500 stands for zero in the data rows.
Some points, one per row:
c(462, 494, 452, 556, 426, 477, 565, 414, 481, 518, 559, 468, 484, 544, 501, 520)
c(408, 520, 558, 570, 350, 582, 545, 482, 546, 435, 568, 513, 443, 462, 469, 504)
c(545, 423, 566, 609, 464, 621, 489, 413, 428, 551, 457, 565, 518, 323, 479, 548)
c(502, 535, 547, 493, 320, 526, 693, 476, 503, 409, 552, 489, 556, 493, 488, 458)
c(518, 674, 596, 430, 615, 455, 502, 551, 546, 570, 442, 509, 444, 589, 587, 494)
c(578, 613, 530, 432, 529, 344, 419, 535, 523, 459, 456, 442, 634, 458, 448, 464)
c(599, 428, 581, 683, 447, 570, 429, 554, 514, 459, 391, 564, 544, 329, 397, 374)
c(455, 492, 542, 495, 641, 499, 415, 709, 515, 434, 529, 421, 666, 538, 502, 439)
c(546, 519, 446, 448, 516, 494, 513, 481, 460, 513, 470, 502, 530, 495, 470, 470)
c(420, 547, 549, 528, 511, 482, 510, 458, 529, 541, 575, 475, 561, 494, 623, 527)
c(331, 886, 592, 672, 405, 442, 667, 298, 950, 581, 828, 472, 621, 581, 639, 396)
c(491, 500, 523, 547, 644, 408, 498, 448, 507, 514, 447, 535, 319, 588, 621, 404)
c(457, 405, 549, 483, 507, 513, 535, 482, 591, 484, 455, 523, 457, 436, 435, 560)
c(511, 283, 402, 956, 163, 662, 400, 321, 589, 460, 457, 591, 439, 279, 461, 357)
c(386, 509, 752, 407, 799, 368, 395, 593, 618, 405, 497, 492, 474, 506, 493, 776)
c(579, 523, 436, 471, 533, 477, 517, 509, 454, 494, 498, 511, 534, 443, 417, 498)
12 more points follow, each with its number after it:
c(477, 519, 559, 398, 558, 389, 442, 539, 545, 547, 527, 542, 431, 434, 514, 600) 0
c(531, 506, 367, 638, 403, 672, 663, 347, 340, 446, 533, 532, 440, 573, 555, 626) 1
c(524, 499, 491, 453, 311, 540, 678, 345, 572, 469, 550, 423, 540, 469, 418, 402) 2
c(415, 506, 562, 425, 683, 443, 266, 872, 544, 372, 600, 345, 759, 542, 653, 453) 3
c(579, 504, 628, 410, 869, 188, 411, 543, 486, 506, 508, 643, 336, 671, 513, 626) 4
c(560, 496, 575, 541, 482, 584, 542, 550, 474, 442, 439, 552, 523, 285, 445, 498) 5
c(474, 542, 369, 581, 346, 560, 546, 458, 556, 573, 600, 474, 504, 544, 521, 367) 6
c(468, 458, 287, 593, 586, 538, 432, 437, 386, 484, 485, 632, 474, 563, 475, 481) 7
c(504, 463, 517, 513, 593, 453, 498, 481, 509, 529, 451, 571, 412, 556, 607, 461) 8
c(502, 430, 511, 568, 481, 583, 488, 465, 470, 489, 456, 510, 523, 481, 510, 532) 9
c(497, 615, 530, 428, 585, 460, 364, 530, 289, 634, 496, 384, 529, 615, 610, 357) 10
c(553, 452, 0, 818, 455, 821, 236, 193, 289, 573, 553, 656, 466, 532, 530, 645) 11
Which of these numbered points is nearest to each point below by angle, seen from the average point of the first points? Its number follows each.
c(430, 474, 416, 532, 357, 535, 515, 442, 500, 594, 559, 490, 454, 560, 493, 433) > 6
c(462, 510, 497, 417, 603, 427, 451, 486, 612, 511, 572, 529, 436, 500, 561, 645) > 0
c(353, 454, 428, 620, 391, 627, 484, 401, 454, 496, 479, 529, 468, 616, 521, 580) > 1
c(506, 578, 535, 416, 621, 484, 434, 547, 483, 534, 475, 558, 421, 551, 513, 479) > 4
c(473, 470, 398, 525, 481, 530, 444, 514, 516, 505, 551, 444, 559, 373, 384, 508) > 11
c(594, 465, 453, 451, 629, 492, 468, 443, 385, 513, 628, 475, 556, 430, 421, 468) > 7
c(447, 510, 616, 411, 723, 367, 273, 928, 597, 236, 507, 322, 764, 524, 605, 388) > 3
c(409, 769, 482, 203, 751, 340, 261, 606, 549, 532, 755, 433, 654, 737, 455, 611) > 3
c(529, 501, 488, 479, 367, 498, 622, 406, 488, 444, 521, 532, 508, 511, 464, 428) > 2
c(503, 496, 381, 589, 435, 586, 506, 410, 525, 496, 468, 457, 435, 605, 507, 560) > 1
c(624, 676, 456, 296, 627, 395, 492, 545, 420, 700, 520, 504, 679, 646, 728, 320) > 10
